(in the rows, 128 means zero)
One hidden turn or mirror swaps the rows below in pairs. Which row is each named row swapped with?
The rows were stretched afterwards, more along some directions than others.
Dila: [156 152 129  81  77 134 146 108 147 135 158 113 134  98 114 139 140 117
 131 170  84 135]
sovi: [116 119 127 151  82 124 150 132 109 109 129 151 103 124 148  92  92 117
 101 152 184 112]
femi: [131 140 120 106 111 143 141 122 152 122 123 109 165 134 100 147 126 152
 124 149 146 145]
keb: [180 145 149 111 121 115 128 107 147 136 140 144  90 133 129 206 106  68
 153 120 107 171]
Lik: [183 148 151 107 121 122 126  94 148 136 127 132 100 139 132 203 104  74
 156 122  99 164]
bor: [119 151  96 135 112 130 125 153 122 116 153 116 141 131 148 150  86 124
 125 156 149 122]
dure: [159 135  99 158 115  92 119 115 139 160 159 132  92 115 128 160 131 109
 167 132 140 147]
ropop: [115 145  98 123 120 129 121 157 118 113 136 118 150 141 149 148  78 121
 117 137 173 126]
Remom: [159 151 126  84  85 144 141  96 151 131 158 118 132 101 100 136 137 123
 135 170  93 139]
Gif: [150 147 126  80  95 151 138 102 145 126 154 111 127 102 101 135 146 122
 127 156  86 138]
pez: [133 143 114 114 107 131 147 130 145 124 107 112 157 132  92 154 122 134
 123 145 146 140]
mume: [129 121 135 150  87 128 152 122 117 104 129 149  96 122 148  93  95 125
  97 143 182 123]
neri: [191 150 145 112 115 108 130  90 152 144 135 131  99 131 125 210 113  67
 161 125 106 168]
Lus: [177 140 157 150 106 152 136 115 149 122 132 119 116 123 137 139 125 116
 104 123 117 130]
vin: [151 143 101 149 106 101 117 118 139 160 154 146  91 118 117 165 118 110
 175 133 148 161]
zuzir: [102 155 101 120 128 140 120 156 124 115 138 122 151 144 142 134  64 117
 116 155 160 128]
fod: [154 135 103 152 108 102 122 125 138 151 156 136  98 121 132 161 121 109
 161 145 140 163]
Mepil: [135 124 140 123 140 131  97 135 114 113 137 119 139 137 160 148 114  94
 114 133 116 143]
Zapaf: [185 136 151 160 106 143 138  97 152 127 131 127 102 127 118 155 130 119
 124 124 136 131]
mag: [142 123 133 150 124 150 131 134 146 105 156 121 100 119 118 125 108 105
  88 149 118 161]
Putum: [180 138 155 140  84 150 143 109 166 123 148 121 117 119 119 144 119 122
 105 136 137 146]
vuteb: [126 119 135 140  79 124 152 126 110 105 128 148 103 118 147 100 103 114
  98 145 179 114]
niv: [170 148 156 114 120 101 125  90 145 135 127 140 101 138 130 205 109  69
 152 135 118 165]
zagar: [150 152 122  86  95 138 139 101 139 130 149 111 136 104 104 132 141 132
 126 164  97 132]
zaf: [122 120 126 139  82 127 146 118 114 105 127 147 106 121 135 101 101 129
 102 144 182 114]
filem: [112 120 126 149  89 132 144 135 107 101 121 149 112 124 146  89  86 131
  99 148 193 114]
lipel: [119 130 131 137  88 121 149 131 120 105 125 156  98 121 140 100  90 115
 104 136 183 125]
zed: [127 132 141 111 144 135  94 125 119 126 120 122 131 134 151 149 121 102
 123 115 110 156]
Vefuf: [138 132 140 129 148 122  87 127 112 121 132 125 126 134 147 154 118 103
 118 121 123 149]
Kasid: [118 123 135 147  82 131 149 124 119 116 132 151  94 121 137  93 110 130
 103 140 167 118]
fiz: [118 118 131 139  90 141 156 128 123 106 124 158 101 120 139  89  91 128
 101 138 181 124]
san: [185 133 154 159  90 156 150 117 153 121 154 134 109 111 120 139 120 123
 116 135 136 157]
zin: [167 146 145 128 116 103 135 105 145 142 133 128 109 134 137 187  92  69
 148 156 116 156]
ran: [146 150 127  83  82 145 140 103 144 133 161 120 134 104 107 129 133 121
 126 169  93 136]
bebet: [174 139 144 162  98 163 145 115 152 118 139 132 109 125 126 144 120 121
 114 123 132 138]
numuv: [142 142 126  96 126 129 142 126 158 117 134 119 143 131  89 158 128 132
 123 135 148 155]
Rilup: [190 147 138 100 123 122 129  97 140 131 129 131 104 141 129 192 101  75
 161 125 113 162]
Dopir: [136 139 122 145  76 106 126 106 134 164 122 126 142 112 125 145 139 144
 113 167 147 131]
bis: [145 136 133 111 112 120 139 115 151 133 127 114 154 134  93 167 138 135
 131 148 154 147]
rike: [155 144 124  87  73 149 144  98 143 129 155 117 129 103 110 131 142 129
 127 167  96 128]
sifu: [121 145  89 124 119 118 124 149 122 120 140 120 148 147 145 152  82 124
 129 146 174 116]
Tefu: [134 140 106 131 107 111 128 153 121 126 153 129 139 138 158 162  91 111
 123 150 168 123]
zan: [137 142 117 106 112 119 148 123 161 137 122 119 143 130  87 151 127 140
 138 142 155 157]
Rar: [149 152 121  83  74 145 146 101 144 129 161 122 130  97 104 128 136 127
 126 161 103 135]
medi: [124 122 128 155  75 117 149 116 113 113 128 149 105 115 148  99 103 128
 101 145 190 116]
vop: [144 114 136 139 122 151 130 135 152 108 152 115  98 115 116 125 118 113
  91 140 112 159]
Zifa: [152 142 134  96  79 134 148  97 146 135 161 118 130 108 114 128 154 124
 121 170  91 122]
Tego: [187 139 157 162  83 136 149 109 148 134 134 131 106 115 140 158 128 117
 118 131 129 136]
sido: [149 138  98 150 108 106 123 130 129 147 145 135 110 116 135 160 118 109
 163 140 133 161]
mulog: [146 131 142 121 145 120  87 126 122 121 142 129 117 132 141 153 117  98
 125 119 135 156]
dun: [113 143  98 132 106 138 128 155 119 108 140 121 149 141 152 149  71 122
 108 151 175 122]
duna: [120 125 133 140  91 129 154 119 116 107 120 153 101 125 148 101 103 117
 107 138 170 110]
leg: [141 134 130 118 117 133 139 132 137 120 125 129 153 135  99 143 128 133
 118 147 174 141]
silag: [124 143  90 122 124 126 121 152 109 108 137 123 147 146 147 136  68 128
 124 136 189 122]
rutem: [152 149 130  85  83 138 145  96 150 139 164 117 125  99 107 135 145 130
 137 163  93 128]
vize: [160 142 129  91  83 139 145 101 145 141 159 116 133  98 110 131 146 129
 128 172  99 121]
Remo: [184 148 143 111 110 110 130  89 150 140 136 128 106 132 118 215 110  71
 153 140 110 163]
vol: [128 138 129 152  81 104 124 117 124 158 128 122 145 115 130 142 127 138
 105 181 154 137]

ropop is swapped with neri
Rar is swapped with vuteb
bebet is swapped with bis
silag is swapped with Rilup
vol is swapped with mag
sido is swapped with mulog

